These views show one set of named points, seen from different sides, and a view may be mirrored.
A view may leave some points out, and in a few views one point is out of place. Which views, in the order they come, and which point in each? Write - if none.
Scene 1:
A:
  dapar [  3 -20  10  14  38  15]
  dafo [  4 -14   4  17  39  17]
  nalur [  5 -16   1  16  30  27]
  kub [ -7 -24  10  15  29  13]
  Ninaz [ 19 -10  17  18  35  12]
  bovan [16 -4  6 15 45 12]
  Kazi [ 10 -18   9  18  44   7]
  vola [  6 -20  12  19  32   8]
  tipef [ 11 -14   8  21  34  17]
  voban [ -1 -11  13  16  34  12]
  nifa [  6 -17  12  14  27  14]
  pip [ 7 -8 20 21 40 17]
B:
  kub [14 18 13  1 -9  9]
  Ninaz [ 23  25  15 -18  13  10]
  pip [ 21  18   5 -19   4   5]
  Kazi [ 29  26  14 -10   3   0]
  tipef [ 15  27  16 -15   4   4]
  kidu [ 17  27  10 -12  11   9]
  voban [17 17  8 -7  4  4]
  nalur [  5  22  22 -13  -2   1]
  nifa [14 20 17 -7  4 11]
  dafo [ 16  22  16 -10  -1  -3]
  vola [21 26 13 -4  2  9]
  dapar [21 20 16 -9 -4  4]
  bovan [ 24  23  17 -18  14  -6]
  nafe [ 19  16  17 -11   6  14]
C:
  voban [ -1   2  -7   2 -19  20]
  dafo [ -5   4 -16   8 -24  21]
  bovan [-10 -11 -18  11 -17  18]
  tipef [ -8   0  -9  11 -26  15]
  nifa [ -7   7  -7   3 -23  10]
  nafe [-10   5  -5   3 -16  11]
  Ninaz [-15  -7  -5   9 -18  12]
  nalur [ -1   9 -16  15 -28  12]
  pip [ -6  -2  -3  11 -15  22]
  vola [-10   4  -6   0 -27  18]
  kub [ -2  16  -7  -1 -27  21]
  Kazi [-15  -2 -12   3 -23  26]
D:
  kidu [-21  -6   4   6  -7 -12]
  bovan [-12 -13  -7   4   2  -7]
  kub [ -6   3  21  -1  -7 -14]
  tipef [-12 -12   6   4  -9 -13]
  Kazi [-8 -6  6 11  0 -4]
  nifa [-15  -3  11  -2 -10  -9]
  pip [-10   0  -3   8  -8 -16]
  Ninaz [-19  -7  -3   7 -10  -6]
  dapar [-4 -3 10  3 -7 -9]
  voban [-12   1   8   3  -3 -15]
  nalur [ -6 -15  11  -7  -9 -18]
  nafe [-15   1   5  -1 -11  -7]
  dafo [ -5  -9   8   1  -2 -13]
E:
  kub [-27 -24  -1 -20  -4 -24]
  nafe [-24 -37   5 -13 -15 -16]
  Ninaz [-21 -37   5  -3 -15  -6]
  Kazi [-17 -22   7  -4 -11 -11]
  voban [-17 -32   0 -11  -7 -19]
  dapar [-20 -24   2 -15 -13 -16]
  vola [-27 -28   5  -8  -5 -16]
  pip [-15 -34  -4  -4 -15 -15]
  bovan [ -8 -31   7  -7 -14  -1]
  dafo [-15 -25   0 -15  -7 -10]
  nifa [-26 -34   4 -16  -9 -14]
F:
  bovan [-21 -25 -12   1  -4   3]
  voban [-10 -15  -2   8  -5  -8]
  dafo [-13 -15  -4  10  -3   4]
  kidu [-10 -13 -14   1  -6  -8]
  tipef [ -9 -13 -11   4  -2   2]
  pip [ -6 -21  -3  -3  -6  -5]
  vola [ -6 -13 -11  12 -12  -5]
  nifa [ -6 -13 -11  12  -1  -7]
  nalur [-11  -9  -7  12   9   5]
  Ninaz [ -8 -22 -17  -1  -5  -4]
  dapar [ -6 -18  -5  13  -6   1]
  nafe [ -3 -20 -12   9  -1  -9]
G:
  dapar [  8   7 -12   0   4   4]
  Kazi [16  4 -3  4  4  0]
  dafo [  9   5 -12   0  -3  -3]
  nafe [ 2 -2 -9  7  3 10]
  kidu [11 -3 -7 11 -7  7]
  kub [  4  15 -20   8   3   6]
  nifa [  1   4 -10   8  -2   8]
  pip [ 14  -8 -14   1   0   7]
  bovan [12 -8  0  1 -2 -6]
  voban [  8   0 -17   9   0   3]
  Ninaz [11 -7 -1  5 -3  8]
  nalur [ -2   7 -13  -4 -10  -1]
  vola [10  8 -8 10  0  8]
Views with a point moved: -
